Each row is where one point has got to under a steady rotation. How many steps took it there?
The counts run from 0 to 236.
[ -0.7   5.2 -12.5  14.4  25.4   7.9  -5.2   1.2   0.9  -2.3  -5.8 -27.0
 -19.0  30.9   7.2   9.9  12.7  -7.0  -1.2  -6.7  -0.6  -7.1   8.2 -14.4
  24.5   9.5  -9.2  11.3 -13.9  25.4  -1.6 -47.3  26.9  -8.8 -21.5   5.0
  15.5  -0.8  23.3   7.3  -2.1] => 129
[  5.2  12.3  -3.1  16.1   8.8   3.5  20.6   8.3  13.9 -20.6  22.0  -7.7
  -3.1  -4.8  10.8   5.0  -3.4  20.9  -5.6  24.2  12.5  22.6   7.2  23.3
 -20.9 -25.8  -9.5  33.1 -10.4   1.6 -16.9 -23.7  -4.9 -25.8  -4.4 -29.7
  10.1  -1.8  -7.9  -4.5   7.2] => 221
[ 16.7  -0.3 -13.0 -16.8  17.6  -6.2  -0.9 -24.1 -18.0 -10.1  32.4   7.8
  16.9   0.9 -18.9   0.0  -1.4  10.0 -11.6  -7.0 -31.4   0.2  20.8  -6.0
  -3.9 -18.8   0.4 -10.2  -9.8   6.8 -10.2 -42.6  -9.1 -26.8 -13.9 -26.8
   5.3 -20.0   0.7  -2.1   5.1] => 13
[  2.5 -14.4  13.5 -23.6  -6.8  -2.4  -4.6  11.1 -20.9  23.5 -16.2  22.8
  10.7   0.6  -9.3  -8.9   8.2   2.6  22.3  -0.2 -18.0  -9.8  12.2 -13.8
 -30.4  17.4  13.3  -9.5  16.0  19.9   8.8  13.6   9.7  14.1   4.4  33.9
 -26.7   2.3  -5.5  10.4  17.5] => 163
[ -1.3  -3.7   8.6  -1.8 -14.9 -23.6  -7.2   7.4   6.2 -10.9 -25.7   2.6
   2.8 -19.0 -10.4  14.4  -1.7 -27.3  12.3   1.1  14.3  -8.3 -21.6  -6.9
  15.6   5.1  11.0 -27.5  12.1  -7.5   7.2  50.7 -22.1   9.6  20.6  10.8
 -20.1   9.3  14.6  -3.6 -16.5] => 174
[ 18.6  11.6 -29.2 -23.3   6.8  38.0  -1.9 -10.7   1.5   2.9  38.4 -20.5
   7.4  -3.1  -5.7 -17.1  14.3  -9.5 -12.7 -17.4 -17.9  -8.1  -2.0  -2.1
   3.6   0.9 -15.8   5.3 -21.1   8.3 -13.0 -30.0  -0.8  -7.9 -18.2 -19.2
  21.2  -4.7   4.0  -4.6  12.1] => 112
[-20.2 -17.1  26.5  -4.4  -4.2 -19.0  -9.1   4.6 -24.5  19.3 -15.5  34.5
   3.5  19.5  -4.0  -5.3  -7.9  19.4   7.6 -12.6  -9.9 -15.8  15.5   3.4
 -18.6   9.5  12.5  -6.3  13.8  -7.2  24.0  13.7  14.4  24.4  -0.8  26.1
 -15.6 -10.9 -14.6  13.8   6.1] => 160
[ -6.7  -2.9  12.2 -14.6 -32.7  17.0 -13.1 -14.5  -2.2  36.3   7.7   6.5
  11.1  -7.7  24.6  -8.7 -19.4   3.3 -12.3  -3.9  -4.3   4.1  -9.3  -9.9
  21.2   6.7  13.9 -25.4  16.5 -12.4   8.8  34.2   2.4  18.5  20.1   5.9
  -7.7   3.7 -19.9  22.5   0.1] => 184
[ -0.2  -6.2   9.3  19.0   3.1 -11.7   1.8   9.2  16.9   3.5 -16.3  -5.1
  -3.7 -34.4  10.9   4.9 -20.6 -16.6  13.7  19.4  13.5  12.7  -7.0   1.5
  -2.0  -9.2   0.5 -33.0   9.0 -14.7  -3.3  45.9 -18.5  16.6  27.6   5.0
 -23.3  18.5   5.3  -5.2 -13.1] => 71
[-14.5  -4.8   6.5  11.5  10.3 -27.8  -5.0   1.3 -15.9  -0.5 -47.2   3.1
 -21.7  29.7 -21.8  11.5   5.6 -13.5  19.7 -18.2  -0.6 -15.8   8.2 -14.1
  -0.1  23.9   3.5  -2.3   4.4   4.1  22.0  -1.0  16.1  11.6  -6.0  31.8
  -5.5   2.5  15.7 -10.1  -8.5] => 154
[-13.1   2.7  11.9   8.4 -31.7  16.7  -7.4  -9.7   8.0  20.2  -0.4   3.2
  -9.5 -12.2  13.9 -17.8 -17.2  -2.1 -16.8 -19.1  12.7   2.5 -27.1  14.9
  11.2  14.2   9.7  -5.6   8.1 -29.0  19.2  45.3   5.2  17.6  10.1   9.9
   4.7  10.5 -19.6  -1.5 -11.1] => 80
[  0.1  20.5  -4.8  17.3 -26.9  17.8   4.8 -21.4  12.3  14.5   0.9 -17.7
  -2.2   1.7  29.2   4.3 -21.9   5.8 -23.6   8.0  15.0  35.0  -7.3  -7.9
  25.9  -3.7   7.7  21.4   8.2 -17.6  -9.9  -9.6  13.9 -19.1  16.1 -26.4
  12.0   7.2 -17.9  -6.9  -7.3] => 204
[  7.6   8.7 -10.4 -22.4 -20.6   3.5   2.7 -10.5  15.5  -3.5  19.4   2.5
  28.8 -34.0   1.8  -6.4  -8.1  -5.6  -5.8   6.2   4.0   3.4 -10.0   0.0
   2.8 -18.3  -5.3 -19.2   0.6 -28.3 -16.8  28.9 -37.1   8.1  26.7 -22.1
  -2.1  -2.1 -16.8  -4.3   6.3] => 193
[  3.6   8.3  -2.5  11.1   9.8   8.1  17.1  13.3  17.0 -22.8  31.0  -1.8
   4.0 -11.0  14.0   2.7   1.6  22.7  -7.5  22.3  15.3  11.9   6.5  27.8
 -13.8 -28.8 -11.0  26.5 -14.3  -4.1 -19.1 -13.5 -10.4 -15.1  -5.1 -33.1
  12.8  -8.4 -15.0   2.6   8.8] => 220
[ -5.9   0.0  -9.6 -13.4  13.1  -5.5  -7.9 -12.7 -19.3  12.4 -18.7  -3.7
   5.3  45.8  -8.0  15.7  14.5   5.2   6.7 -13.3 -19.3 -19.1  28.3 -30.3
   7.0  10.4  -6.0   3.8  -1.8  11.3  -5.1 -45.3  18.1   6.4  -9.3  12.0
   7.3 -14.0   2.1  10.1  13.6] => 32
[ 15.6  12.2 -24.5 -11.0   0.2  35.9  -0.2 -22.7  -7.4  16.0  29.4 -11.5
   1.2   6.7  -1.6 -21.6  -1.5   0.8 -21.5 -17.6 -23.9  11.4   2.5  -9.5
   2.5  -0.5  -5.6  10.7  -4.3   1.4  -9.2 -41.2  14.3 -19.9 -11.7 -19.6
  24.7   2.8  -5.6 -10.9   8.2] => 110
[-17.4 -16.5  13.9  34.2  33.8 -46.4  -4.6   0.0 -10.6 -11.4 -34.1   6.0
 -15.2  19.4  -7.1  23.3 -10.3  -0.3  14.0   3.0   1.9  -7.4  18.7  -3.6
   3.9  -0.7   1.3 -15.2   2.8  -5.0  15.7  -4.3   4.5  10.5  -0.4  15.5
 -12.1  -4.9  14.6   1.2 -18.5] => 151
[ 14.8  12.1 -14.1  -7.7   6.1  -1.9  14.2   7.5   5.0 -36.3  20.4  -1.6
   4.5  -1.3 -18.9   6.5  20.3   3.9  -1.2   5.3   6.6   4.1   1.8   9.5
 -12.1 -11.3  -4.8  34.0 -13.3  17.7 -15.4 -28.8  -4.9 -39.7 -17.3 -27.7
  10.9 -10.8   9.1 -14.1   4.4] => 119
[ -4.0   6.5  13.6 -10.9 -48.6  -0.6  -9.2  -9.1  -0.8  20.7 -29.7   7.2
  -1.6   5.5   0.1   0.1  -4.9  -8.1  -5.6 -11.1   8.7  13.9 -19.2 -19.5
  12.1  25.1  25.4   6.7  26.9  -3.1  16.0  30.0  13.0  -2.4  20.7  16.6
 -12.1  11.0 -11.4  -5.5  -5.4] => 180
[  3.7  20.6  -1.3  15.6 -22.4   5.4   3.0 -17.3  12.7 -16.8   6.9  -4.1
 -12.6  -8.6  -2.7  -2.6 -14.9   2.6 -29.9  -6.8  16.8  26.8 -24.4  10.2
  16.2   0.5  16.2  23.6   3.1 -13.3   5.4  -0.2   4.7 -39.7   1.6 -31.0
  16.7   0.1  -5.1 -23.1 -21.5] => 100
[ -1.8  15.0 -20.2  -4.9  -5.3  37.3  -0.9 -20.5  12.7  17.6  26.1 -20.2
   9.1  -0.6  27.5 -16.3  -9.1  -1.3 -21.2 -12.9   2.1  -1.8  -3.2   1.1
  25.7  -5.7 -20.6  -0.5 -13.2 -28.2 -12.2 -13.4  -2.6  18.1  -1.2 -17.7
  30.8  -2.6 -15.8   5.1   6.0] => 210
[-20.4  -4.8  10.0  -0.6  -5.4  -9.8  -2.6  -6.7 -12.2  22.4 -40.6  12.0
  -3.6  25.7  -2.8  -5.9  -6.4  -0.9  16.7 -14.2  -3.7 -15.1  14.9 -12.7
 -22.1  13.0  -3.7   5.0  13.4 -28.2   6.5   8.2   9.1  35.5  14.2  27.5
  -2.6   1.0 -23.9 -11.2  11.9] => 57
[  9.3  14.6  -6.0  16.5  11.3   7.5  19.8  11.0  13.3 -19.7  10.5 -13.7
  -6.0  -4.2   9.9   5.6  -0.7  16.1  -3.8  26.3  13.4  28.2   8.6  11.6
 -15.2 -21.3  -7.9  38.4  -8.9   8.5 -17.6 -29.9   5.1 -32.1  -5.7 -26.7
   6.1   1.9  -2.2 -11.0   3.9] => 222
[ 19.5   1.0  -7.1 -17.4 -21.7  45.8  -2.9  -0.2   5.4  27.3  28.4  -1.4
  10.5 -34.1  12.4 -31.1 -10.0  -7.8 -10.2  -1.2 -11.2  12.3 -15.5   3.2
  -8.8  -0.9   1.3 -20.9   6.5   2.1  -6.1  24.8  -3.9   7.7   7.9   0.0
  -8.5  14.5  -9.3   7.3   7.8] => 87
[ 12.7  20.1 -25.4 -17.7  -8.9  35.5  12.1   0.5  10.1  -6.4  23.7 -13.9
   8.8  -3.1  -4.5 -19.2  15.0  -1.9  -6.3  -5.7   0.8  -0.7  -5.2   3.9
 -18.9  -3.9 -19.5  33.5 -14.5  -9.2 -21.5 -21.9  -5.7  -4.5  -4.1 -17.2
  24.5   0.1 -17.6 -17.4  23.5] => 215
[  2.9   7.9 -12.7  33.5  26.6  15.9   7.3  16.0  22.6 -17.1   9.5 -35.1
 -21.2  -1.1  19.1   9.7   2.3  -6.3  -1.7  17.8  17.9   9.8  -5.8  11.6
  19.2  -9.1 -16.0  11.6 -21.0  18.1 -13.0 -20.8   7.6  -8.3 -15.1 -12.4
  12.8   8.6  22.6   2.8  -7.4] => 226
[ -6.7 -18.2  17.9   4.7  31.6 -26.8   4.2  20.0 -10.5 -18.4   6.9  22.5
   5.7   7.5  -4.4  13.2   7.6  26.6  19.2  18.0  -3.3 -13.1  30.9  20.5
 -29.7 -18.2  -4.5   4.2  -5.6  16.8   1.2 -17.5  -4.2   2.0 -15.5   1.5
  -9.3 -17.8   1.9  19.1  11.6] => 142
[ 21.8   5.7 -10.4  -5.0 -10.4  11.3   6.9 -19.5   6.4   4.9  24.2   3.1
  13.1 -35.8  -4.2 -23.9 -25.4  -0.9 -14.6   5.2 -15.9  27.9  -5.0   3.1
 -19.9 -15.9   1.1 -13.8   6.8 -22.2 -12.1   7.5 -18.0 -16.9  17.4 -27.0
  -4.5   5.9 -13.1 -25.2  -2.2] => 91
[ 11.2   7.5 -23.4 -14.6  16.9  24.4   2.0  -5.9   7.0 -11.8  45.4  -8.8
  14.5  -7.4  -2.9 -10.2  11.6   3.2 -13.7  -9.3 -14.1 -16.5   0.3  17.5
   5.4 -16.8 -18.2  -3.3 -25.7  -5.3 -15.7 -22.2 -16.4  -2.5 -18.4 -24.8
  25.5 -14.6   1.8   3.0   8.7] => 114
[ 14.6  26.1  -8.4 -13.8 -40.4   5.4   9.2   0.7  18.9 -14.4  -1.1 -15.5
   9.8 -21.0  -2.6   6.7   5.4 -11.4  -5.6  11.4  25.2  21.3 -26.4  -9.3
   9.6  -2.4  10.5  22.8   7.0  -2.1 -14.7  17.9 -12.8 -24.3  21.4 -19.9
  -0.8  10.2  -7.9 -18.9  -0.8] => 198
[ 20.7   3.2 -21.0 -27.0  11.8  -8.2   1.7  -2.7  -4.0 -31.6  22.3  -1.7
  14.3  -1.2 -33.6   7.6  25.6 -10.0   2.2  -6.4 -13.4 -13.6   1.6  -9.2
   4.3  -5.9  -5.6  -0.6 -14.5  22.9 -14.1 -31.9 -15.5 -27.2 -13.3 -19.9
   5.3 -13.2  24.4  -4.3   3.3] => 16
